[160 143 158 128 133] = <22>
[197 116 108 130 106] = <47>
[141 138 162 133 132] = <177>
[146 140 159 128 134] = <31>
[140 159 122 128 146] = <94>
[197 116 108 153 106] = <77>
[197 116 133 130 106] = <32>
[196 121 125 152 106] = <43>
[148 181 116 164 123] = <151>
order: [128 134 146 140 159] | <31>
after: [164] | [123]

[ 96 134 136 169]  <132>
[149 157 117 113]  <86>
[ 64 158 163 148]  <62>
[169  81  78  82]  <51>
[129 110 106 182]  <25>
after: [117] | [113]
after: [158] | [163]

[137 121 121 134 129 146 143 130 116 137 105 104 101 114 130 141 140 114
 114 115 102 143 139 146 111 156 143 122 142 140  98 147 157 134 143 129
 147 133 129 143 123 154 126 152 150 114 155 110  88 147 122 113 131 141
 156 142 127 157 144] : <111>
[129  91 194 119  92 171 159 127 185 110 109 143 118 139 154 132 128 134
 115 137 142  84 147 134 134 134 129 150 144 102  98 134 137 147 149  96
 147 152 159 104  90 124 151 108 109 177 114 123 110 157 138 134 103 178
 141 149 138 170 144] : <82>
[144 108 147 135 135 153 139 127 185  84 120 146 118 139 132 102 135 114
 100 151 149 104 134 112 161 102 147 150 111  88 103 157 118 112 134 126
 154 136 154 113 120 101 142 125 122 139 104 101 105 123 155 121 127 173
 113 142 120 162 136] : <13>
[129 102 156 146 129 150 147 111 141 121 114 143 137 114 139 127 107 143
 110 133 121 114 134 141 143 140 129 137 122  88  98 157 156 123 155 126
 147 152 157 122 142 105 146 143 130 154 114 101 143 128 144 134 113 140
 131 130 115 116 147] : <83>
[126 147 121 152 150 143  88 110 102 129 146 142 143 155 142 129 131 113
 130 116 121 134 156 143 114 139 130 141 157 143 122 122 114 144 147 129
 141 154  98 156 105 114 137 134 101 140 137 146 104 114 143 132 147 111
 140 127 123 157 115] : <33>
order: [157 115 126 147 121 152 150 143  88 110 102 129 146 142 143 155 142 129
 131 113 130 116 121 134 156 143 114 139 130 141 157 143 122 122 114 144
 147 129 141 154  98 156 105 114 137 134 101 140 137 146 104 114 143 132
 147 111 140 127 123] | <33>
q: [129  91 194 119  92 171 159 127 185 110 109 143 118 139 154 132 128 134
 115 137 142  84 147 134 134 134 129 150 144 102  98 134 137 147 149  96
 147 152 159 104  90 124 151 108 109 177 114 123 110 157 138 134 103 178
 141 149 138 170 144] | <82>
order: [115 157 123 127 140 111 147 132 143 114 104 146 137 140 101 134 137 114
 105 156  98 154 141 129 147 144 114 122 122 143 157 141 130 139 114 143
 156 134 121 116 130 113 131 129 142 155 143 142 146 129 102 110  88 143
 150 152 121 147 126] | <33>
order: [ 88  98 101 102 104 105 110 111 113 114 114 114 114 115 116 121 121 122
 122 123 126 127 129 129 129 130 130 131 133 134 134 137 137 139 140 140
 141 141 142 142 143 143 143 143 143 144 146 146 147 147 147 150 152 154
 155 156 156 157 157] | <111>
order: [129 159 115 142 123 134 132 185 147 141 118 129 177 134 137 178 134 143
 134 171 128 134 119 144 159 149 139 152 144 138 127 124  92 110 137 170
 109  98  84 150 151  90 108  91 109 114 157 194 147 154 103 110 104 149
 138 147  96 134 102] | <82>

[102  98  96 127 154  95 122  90 154 156 116 153 160  95 156 158 129 156
 119 104]  <34>
[132 100  98 154 152 152 158 156  99 161  95  93 125 130 156  97 130 152
 139 158]  <80>
[122 160 154  97 104 119 156 155 127 129  95  90 153 158 156 156 102  95
 116  96]  <114>
[160 106 104 155 159 124 103 104 147 124 165 162 104 104 126 106 153 166
 126 155]  <49>
[ 70 117 119 116 116 100 118 116 182  84 141 139 123 116 138 118 135 139
  80 137]  <71>
order: [ 95 154 116 154 156  98 127 158 129 160 156  96  95  90 122 153 119 104
 102 156] | <34>
q: [122 160 154  97 104 119 156 155 127 129  95  90 153 158 156 156 102  95
 116  96] | <114>
order: [ 70  80  84 100 116 116 116 116 117 118 118 119 123 135 137 138 139 139
 141 182] | <71>
order: [ 90  95  95  96  97 102 104 116 119 122 127 129 153 154 155 156 156 156
 158 160] | <114>
after: [161] | [95]
after: [135] | [139]

[185 128 135 153] -> <40>
[169 137 127 164] -> <56>
[155 135 127 185] -> <104>
[185 135 127 154] -> <116>
order: [169 137 164 127] | <56>
order: [128 135 153 185] | <40>
after: [128] | [135]
order: [154 185 135 127] | <116>

[142  69 142  92 145 166] -> <128>
[ 92 145 141 142 166  69] -> <59>
[152 100  76  88  74 140] -> <6>
q: [142  69 142  92 145 166] | <128>
after: [141] | [142]
after: [74] | [140]
order: [166 145  92 142  69 142] | <128>

[137 161 130 152  95 145] -> <162>
[149 104  75 100 140 137] -> <57>
[153 118 158  81 182 129] -> <102>
[116 105  59 135 111 124] -> <88>
[136 135 181 117 171 122] -> <168>
[ 96 118 157 118 179 132] -> <149>
[ 96 118 157 118 148 106] -> <178>
[111 118 146  81 182 129] -> <9>
[ 96 118 157 118 179  92] -> <28>
after: [149] | [104]
after: [161] | [130]
q: [ 96 118 157 118 148 106] | <178>

[104 138 137 132 110 131] = <41>
[147 143 137 108 122 103] = <12>
[108 132 138 104 131 111] = <60>
[104 138 137 108 110 131] = <48>
order: [104 108 110 131 137 138] | <48>
after: [122] | [103]

[137 128 130 124 149 101 138 125 138 121 139 120 144 125 124 136 156 138
 120 117  94 127 131 110 150 122 108 132 111 110 133 110 139 142 130 133
 121 133 137 140 105 128 138 161 126 148 116 136  95 102 118 137 120 125
 130] : <45>
[131 133 150 124 138 105 111 101 138 125 110 130 130 110 116 136 140 132
 121 139 128  94 149 126 124 142 102 121 144 137 108 117 120  95 156 110
 148 137 124 120 122 137 118 130 125 161 136 127 138 120 139 133 128 138
 133] : <113>
[131 100 161 139 120 110 127 112 146 117 114 133 123 107 125 121 128 128
 125 140 143 105 142 118  93 153  93 134 138 133 129 125 125 108 129 101
 129 134 138 107 120 116  99 121 127 170 150 117 126 132 132 116 125 148
 141] : <120>
[116 156 110 120 105 121 140 130 136 125 161 131 125 137 110 139 110 133
 138 126 138 108 136 138 133 148 111 117 121 124 142  95 150  94 148 130
 120 130 137 127 124 138 120 144 102 122 118 125 128 132 139 137 101 133
 128] : <19>
[101 110 156 110 128 130 137 120 102 110 120 137 138 130 121 138 132 133
 105 128 121 142 161 130 116 118 138 149 124 148 118 139 137 136 133 124
 108 124 131  94 111 126 127 120 125 125 133 138 139 136  95 140 144 122
 150] : <109>
q: [131 100 161 139 120 110 127 112 146 117 114 133 123 107 125 121 128 128
 125 140 143 105 142 118  93 153  93 134 138 133 129 125 125 108 129 101
 129 134 138 107 120 116  99 121 127 170 150 117 126 132 132 116 125 148
 141] | <120>
order: [133 138 128 133 139 120 138 127 136 161 125 130 118 137 122 120 124 137
 148 110 156  95 120 117 108 137 144 121 102 142 124 126 149  94 128 139
 121 132 140 136 116 110 130 130 110 125 138 101 111 105 138 124 150 133
 131] | <113>
q: [131 133 150 124 138 105 111 101 138 125 110 130 130 110 116 136 140 132
 121 139 128  94 149 126 124 142 102 121 144 137 108 117 120  95 156 110
 148 137 124 120 122 137 118 130 125 161 136 127 138 120 139 133 128 138
 133] | <113>
order: [ 94  95 101 102 105 108 110 110 110 111 116 117 118 120 120 120 121 121
 122 124 124 125 125 125 126 127 128 128 130 130 130 131 132 133 133 133
 136 136 137 137 137 138 138 138 138 139 139 140 142 144 148 148 150 156
 161] | <19>
order: [139 122 111 138 105 133 116 136 101 142 127 137 130 138 126 124  94 136
 128 124 125 120 128 110 137 117 108 149 120 144 137 118 130 161 121 133
 138 110 125 132 150 133 148 120 130 102 121 139  95 110 125 140 138 131
 156] | <45>
q: [101 110 156 110 128 130 137 120 102 110 120 137 138 130 121 138 132 133
 105 128 121 142 161 130 116 118 138 149 124 148 118 139 137 136 133 124
 108 124 131  94 111 126 127 120 125 125 133 138 139 136  95 140 144 122
 150] | <109>
order: [141 148 125 116 132 132 126 117 150 170 127 121  99 116 120 107 138 134
 129 101 129 108 125 125 129 133 138 134  93 153  93 118 142 105 143 140
 125 128 128 121 125 107 123 133 114 117 146 112 127 110 120 139 161 100
 131] | <120>

